50 stands for zero in the data rows.
Here are some points:
array([54, 25, 45, 62, 38, 65, 65, 61, 51, 50, 41, 32, 59, 57, 56, 58, 43, 50, 37, 61, 48, 57, 33, 35, 50, 42, 72])
array([60, 49, 49, 12, 59, 49, 56, 38, 51, 46, 62, 55, 39, 60, 54, 34, 50, 34, 48, 64, 46, 40, 35, 59, 36, 35, 36])
array([35, 50, 37, 50, 54, 46, 32, 43, 53, 37, 50, 42, 53, 50, 53, 48, 50, 31, 62, 35, 40, 53, 51, 50, 55, 50, 31])
array([67, 48, 55, 28, 46, 63, 58, 43, 52, 47, 48, 45, 37, 39, 50, 40, 38, 30, 34, 45, 66, 42, 35, 53, 42, 39, 39])
array([59, 66, 61, 47, 60, 38, 58, 28, 47, 54, 72, 35, 49, 43, 47, 31, 61, 26, 47, 59, 38, 49, 50, 67, 49, 44, 33])
array([33, 31, 52, 57, 41, 63, 53, 47, 69, 34, 17, 37, 60, 59, 59, 58, 36, 61, 36, 57, 49, 46, 33, 22, 38, 55, 68])
array([63, 58, 49, 44, 72, 36, 67, 36, 50, 47, 89, 69, 37, 58, 68,  9, 69, 39, 55, 58, 37, 49, 50, 79, 67, 50, 26])
array([44, 55,  6, 56, 34, 75, 62, 70, 43, 57, 25, 36, 61, 75, 42, 85, 39, 62, 43, 62, 31, 53, 49, 25, 48, 42, 48])
array([49, 55, 32, 41, 65, 61, 43, 68, 33, 51, 47, 43, 33, 66, 64, 20, 62, 45, 46, 55, 27, 49, 42, 49, 50, 37, 48])
array([41, 47, 59, 64, 62, 63, 53, 45, 45, 30, 62, 53, 31, 59, 46, 38, 49, 41, 38, 51, 62, 51, 35, 71, 43, 58,  7])
array([36,  5, 53, 61, 16, 58, 36, 93, 19, 61, 36, 59, 53, 48, 51, 76, 36, 70, 27, 48, 46, 54, 72, 12, 52, 23, 79])
array([50, 60, 37, 49, 52, 50, 39, 49, 39, 47, 30, 62, 24, 34, 44, 53, 32, 52, 60, 58, 77, 60, 56, 39, 39, 51, 54])
array([60, 55, 57, 49, 33, 54, 48, 69, 46, 76, 34, 99, 59, 39, 48, 82, 31, 91, 68, 54, 65, 44, 73, 32, 56, 37, 75])
array([57, 49, 40, 80, 68, 37, 50, 58, 41, 49, 61, 47, 34, 58, 40, 21, 67, 47, 47, 60, 53, 49, 47, 72, 62, 42, 34])
array([45, 68, 47, 60, 66, 32, 47, 43, 42, 62, 71, 99, 48, 31, 60, 34, 77, 50, 50, 52, 46, 42, 48, 54, 53, 57, 50])
array([59, 48, 42, 37, 55, 50, 47, 37, 63, 51, 55, 39, 57, 56, 37, 38, 55, 41, 43, 70, 49, 55, 60, 62, 56, 82, 35])
array([54, 58, 62, 36, 47, 60, 63, 55, 62, 44, 36, 40, 62, 63, 50, 41, 52, 40, 46, 68, 71, 56, 39, 64, 22, 31, 88])
array([39, 61, 35, 56, 71, 52, 51, 33, 36, 63, 42, 50, 40, 61, 37, 32, 61, 49, 52, 75, 51, 50, 47, 64, 89, 61, 24])
array([61, 40, 38, 56, 27, 55, 56, 62, 60, 50, 15, 43, 56, 56, 62, 73, 35, 52, 43, 42, 66, 36, 49, 38, 54, 44, 62])
array([63, 47, 46, 71, 52, 51, 60, 34, 56, 25, 46, 46, 75, 41, 94, 48, 24, 52, 48, 24, 53, 93, 47, 56, 51, 41, 62])
array([64, 89, 69, 40, 99, 24, 69,  0, 35, 41, 79, 56, 23, 41, 89,  0, 95, 36, 54, 36, 52, 52, 54, 99, 44, 56,  0])
array([47, 59, 46, 45, 47, 71, 48, 48, 50, 49, 44, 33, 49, 45, 52, 61, 41, 54, 43, 44, 29, 41, 42, 59, 45, 63, 53])
12 more points follow, each with its number after it:
array([46, 66, 39, 56, 17, 74, 57, 39, 59, 29, 38, 26, 46, 51, 45, 99, 49, 41, 40, 58, 43, 52, 35, 45, 55, 45, 57]) 0
array([59, 47, 51, 45, 50, 48, 55, 40, 46, 42, 37, 38, 39, 45, 49, 61, 50, 42, 36, 45, 81, 46, 38, 53, 36, 47, 53]) 1
array([61, 20, 40, 55, 43, 70, 51, 71, 59, 41, 59, 58, 56, 40, 48, 45, 36, 46, 48, 38, 58, 54, 47, 39, 59, 53, 64]) 2
array([60, 32, 48, 66, 40, 52, 51, 85, 58, 75, 35, 73, 83, 31, 21, 82, 20, 60, 39, 72, 56, 38, 48,  1, 73, 29, 89]) 3
array([44, 52, 57, 55, 55, 72, 61, 85, 57, 93, 33, 52, 68, 72, 38, 57, 45, 63, 68, 59, 46, 61, 48, 28, 62, 41, 79]) 4
array([46, 57, 36, 42, 45, 69, 54, 55, 51, 38, 50, 57, 43, 52, 44, 43, 39, 40, 58, 45, 60, 66, 50, 31, 67, 50, 43]) 5
array([47, 50, 46, 62, 50, 53, 43, 43, 54, 63, 48, 55, 52, 32, 53, 68, 43, 62, 57, 47, 27, 46, 58, 37, 47, 59, 53]) 6
array([50, 46, 43, 59, 65, 62, 61, 48, 45, 60, 44, 46, 64, 85, 52, 58, 36, 50, 58, 51, 50, 21, 57, 36, 60, 52, 70]) 7
array([41, 60, 68, 35, 59, 14, 36, 41, 31, 74, 59, 75, 55, 34, 48, 52, 67, 62, 75, 40, 53, 41, 66, 64, 43, 51, 46]) 8
array([53, 38, 36, 52, 46, 81, 32, 35, 52, 68, 48, 29, 47, 43, 53, 60, 28, 56, 37, 32, 53, 56, 36, 40, 46, 41, 62]) 9
array([45, 45, 37, 38, 68, 36, 77, 66, 53, 50, 50, 40, 65, 46, 42, 52, 76, 51, 52, 31, 43, 43, 37, 43, 46, 38, 60]) 10
array([43, 57, 42, 48, 32, 54, 61, 54, 46, 29, 62, 46, 41, 63, 65, 84, 35, 36, 46, 51, 40, 50, 21, 52, 59, 61, 38]) 11
Which three of these numbered points are nearest to each point below, looking only along the 5 directions in which the first points spread most? Their numbers follow each, nearest first.
array([32, 38, 65, 59,  1, 47, 24, 71, 50, 55, 48, 57, 76, 49, 48, 78, 50, 73, 66, 45, 51, 52, 78, 15, 68, 40, 75]) > 3 4 2
array([58, 65, 61, 41, 55, 22, 60, 30, 34, 62, 65, 62, 54, 49, 61, 39, 67, 37, 70, 35, 54, 38, 71, 76, 63, 55, 46]) > 8 10 5
array([44, 52, 57, 64, 30, 52,  9, 99, 61, 54, 40, 69, 85, 66, 41, 71, 34, 71, 66, 56, 51, 74, 55, 15, 66, 55, 82]) > 3 4 6
array([41, 39, 81, 59, 45, 38, 37, 58, 53, 47, 48, 42, 31, 60, 50, 45, 66, 52, 37, 53, 54, 45, 60, 62, 58, 49, 59]) > 10 5 2
array([65, 38, 45, 64, 50, 66, 99, 50, 65, 31, 31, 38, 53, 51, 50, 62, 37, 40, 56, 68, 62, 53, 49, 43, 58, 43, 50]) > 9 11 0
array([41, 48, 57, 34, 79, 22, 38, 16, 55, 47, 99, 83, 44, 44, 82, 11, 84, 34, 56, 39, 70, 50, 94, 87, 38, 75, 31]) > 8 10 1
array([58, 40, 44, 47, 47, 58, 67, 35, 57, 43, 43, 33, 34, 76, 47, 70, 47, 42, 50, 46, 36, 53, 38, 42, 50, 57, 28]) > 11 5 0
array([50, 48, 42, 52, 53, 49, 30, 56, 33, 59, 58, 53, 39, 58,  0, 69, 36, 50, 57, 44, 36, 50, 26, 55, 48, 48, 42]) > 7 5 6
array([42, 43, 53, 54, 20, 52, 47, 50, 48, 52, 49, 57, 93, 34, 41, 45, 45, 54, 53, 37, 30, 43, 53, 46, 68,  9, 47]) > 2 10 6
array([38, 48, 50, 49, 54, 48, 60, 41, 47, 43, 57, 47, 30, 47, 45, 71, 54, 65, 47, 25, 42, 44, 43, 55, 57, 40, 40]) > 5 10 6
array([38,  7, 44, 52, 56, 49, 45, 37, 63, 48, 31, 22, 48, 57, 37, 77, 25, 58, 41, 47, 42, 99, 13, 51, 46, 35, 50]) > 9 0 11
array([55, 63, 55, 42, 60, 40, 49, 62, 53, 57, 56, 74, 35, 55, 49, 38, 54, 64, 71, 52, 58, 55, 69, 73, 61, 59, 48]) > 8 6 5
array([37, 53, 51, 67, 23, 52, 44, 61, 28, 63, 43, 27, 45, 70, 28, 65, 22, 34, 58, 50, 45, 55, 40, 31, 23, 26, 59]) > 7 9 4
array([45, 76, 57, 34, 69, 15, 52,  4, 54, 39, 73, 78, 39, 37, 61, 22, 66, 47, 89, 30, 36, 50, 66, 95, 29, 58, 14]) > 8 1 5
array([60, 55, 59, 45, 59, 43, 50, 37, 35, 49, 50, 50, 59, 64, 66, 27, 75, 38, 43, 34, 50, 39, 44, 73, 55, 64, 57]) > 10 1 5
array([53, 61, 60, 39, 60,  6, 41, 35, 32, 59, 73, 59, 34, 47, 47, 31, 71, 42, 47, 40, 53, 36, 62, 82, 47, 65, 29]) > 8 10 5
array([75, 49, 33, 48, 60, 64, 55, 57, 53, 50, 61, 45, 50, 44, 52, 28, 37, 37, 30, 55, 43, 51, 42, 59, 53, 43, 35]) > 10 11 5
array([71, 29, 50, 58, 54, 48, 64, 50, 56, 34, 64, 44, 43, 57, 58, 35, 61, 44, 40, 37, 52, 42, 30, 61, 60, 44, 28]) > 10 11 5
